cols: M J D G
J_836: [167  90 144 153]
J_208: [181 136 118 150]
J_971: [178 127 131 159]
down: [144 118]
D
down: [181 178]
M

cols: B W L F C S N U K R
J_395: [155 139 165 163 136 135 141 136 119 126]
J_475: [131 147 122 130 129 130 150 126 126 127]
J_534: [138 132 122 123 135 127 125 146 127 130]
J_454: [138 149 131 132 138 136 123 144 121 129]
J_45: [119 124 116 128 133 121 154 147 129 124]
J_991: [162 102  86 102 116 120 160 112 139 132]
J_524: [ 81 132 138 125 119 120 124 113 134 124]
down: [116  86]
L
down: [165 122 122 131]
L
down: [122 122 131]
L
down: [135 130]
S
down: [119 126 127 121]
K
down: [123 154]
N
down: [119 126 127]
K

cols: H V E Q
J_793: [127 140 147 143]
J_328: [119 145 119 133]
J_890: [111 133 127 152]
J_710: [115 115 143 160]
J_913: [160 155 151 117]
J_708: [159 142 162 144]
J_527: [162 175 151 116]
down: [115 155 142 175]
V
down: [160 159 162]
H
down: [143 133 152 160]
Q
down: [119 127 143 151]
E
down: [142 175]
V

cols: Y P A T Z
J_652: [178 155 168 110 120]
J_894: [126 101 143 126 149]
J_137: [115 160 131 128 104]
J_830: [129 149 132 109 107]
J_519: [120 119 117 127 129]
J_57: [129 124 138 127 134]
J_218: [172 147 149  83 117]
J_116: [103 109  95 132 130]
J_587: [129 124 138 131 127]
down: [160 149 119 124 147 109]
P
down: [109 127]
T
down: [130 127]
Z
down: [120 149 104 107 129 134 117]
Z
down: [143 131 132 117]
A
down: [104 107 129 134]
Z

cols: loruk Rogi keku visu
J_98: [130  78 119 122]
J_5: [127  83 120 125]
J_687: [129  78 119 122]
J_903: [127 116 126 127]
J_80: [124  83 119 123]
J_241: [131  93 121 124]
J_82: [118  93 121 124]
J_886: [126  83 120 123]
J_865: [128 101 123 125]
J_304: [124 116 126 127]
J_77: [127  83 120 123]
down: [127 124 131 118 126]
loruk
down: [129 127 124 131 118]
loruk
down: [ 83  78 116  83  93  93  83 101]
Rogi

cols: Nasir Vav puzez Bof besab filu lupu neraf
J_714: [147 160 180 116  99 135 122 139]
J_260: [139  84  96 166 170  93 144 131]
J_237: [137  83  94 166 171  93 144 131]
down: [116 166]
Bof
down: [147 139]
Nasir
down: [139 137]
Nasir
down: [139 131]
neraf
down: [93 93]
filu
down: [144 144]
lupu
down: [122 144]
lupu

cols: Zof Dof suf fuvol
J_620: [123 114 158 118]
J_733: [132 148 151 120]
J_936: [134  71 151 118]
J_396: [125 111 167 119]
J_115: [139 170 117 122]
J_678: [132  71 176 118]
down: [158 151]
suf
down: [151 167]
suf
down: [119 122]
fuvol
down: [148  71 111]
Dof

cols: mevot lapi dozar dav kom kodar vofe nud
J_838: [122 143 126 120 156  76 130 153]
J_942: [131 129 140 124 131 128 131 132]
J_642: [124 133 126 134 128 131 122 123]
J_664: [131  99  99 121 111 104 143 136]
J_168: [129 122 126 128 123 133 128 127]
J_742: [157 168 122 101 141 149 150  89]
J_337: [134 114 160 124 139 138 128 140]
J_581: [129 128 129 128 127 129 128 128]
J_647: [129 127 129 127 127 128 129 129]
down: [111 123 141 139 127 127]
kom
down: [123 136 127  89 140]
nud

cols: luvo bis Fim kegon tad lufa
J_946: [111 114  95 188  72 177]
J_540: [179 129 117 182  75 157]
J_734: [ 89  85 108 177  73 160]
J_171: [ 89  85 108 177  73  80]
J_479: [113  95  83 154 139 147]
J_19: [ 90 118 175 100 122 166]
J_932: [ 89  85 108 177  73 108]
J_406: [190 159 133 154 107 147]
J_350: [135  75  87 178 144 134]
J_680: [126 166 162 118 143 145]
J_185: [147  82 153 189  71 107]
down: [73 73]
tad
down: [175 108]
Fim
down: [179  89  89 113  90  89 190 135 126 147]
luvo
down: [111 179  89  89 113  90  89 190 135]
luvo
down: [ 73 107 144]
tad
down: [ 85  85  95 118  85 159  75 166]
bis

cols: zopir gof Sor zis
J_211: [131 114 155 111]
J_75: [130 127 126 129]
J_496: [131 114 155 119]
J_319: [ 99  97 110 138]
J_449: [141  92 134 145]
J_681: [125 120 122 131]
J_435: [128 137 129 130]
J_748: [136 114 155 111]
J_551: [126 131 130 124]
J_207: [157 138  79 125]
J_910: [112 110 116 134]
down: [114 127 114  97  92 120 137]
gof
down: [131 130 131  99 141 125 128]
zopir
down: [145 131 130]
zis
down: [111 129 119]
zis
down: [141 125 128 136 126]
zopir
down: [131  99 141]
zopir
down: [126 155]
Sor

cols: Zunif Laku Nabu Lunaz biz
J_360: [ 75 142 118 147  95]
J_53: [ 91 138 121 141 104]
J_44: [ 91 138 121 141 100]
J_281: [ 84 135 120 144 119]
J_500: [ 84 135 120 144 100]
down: [138 138]
Laku
down: [100 119]
biz

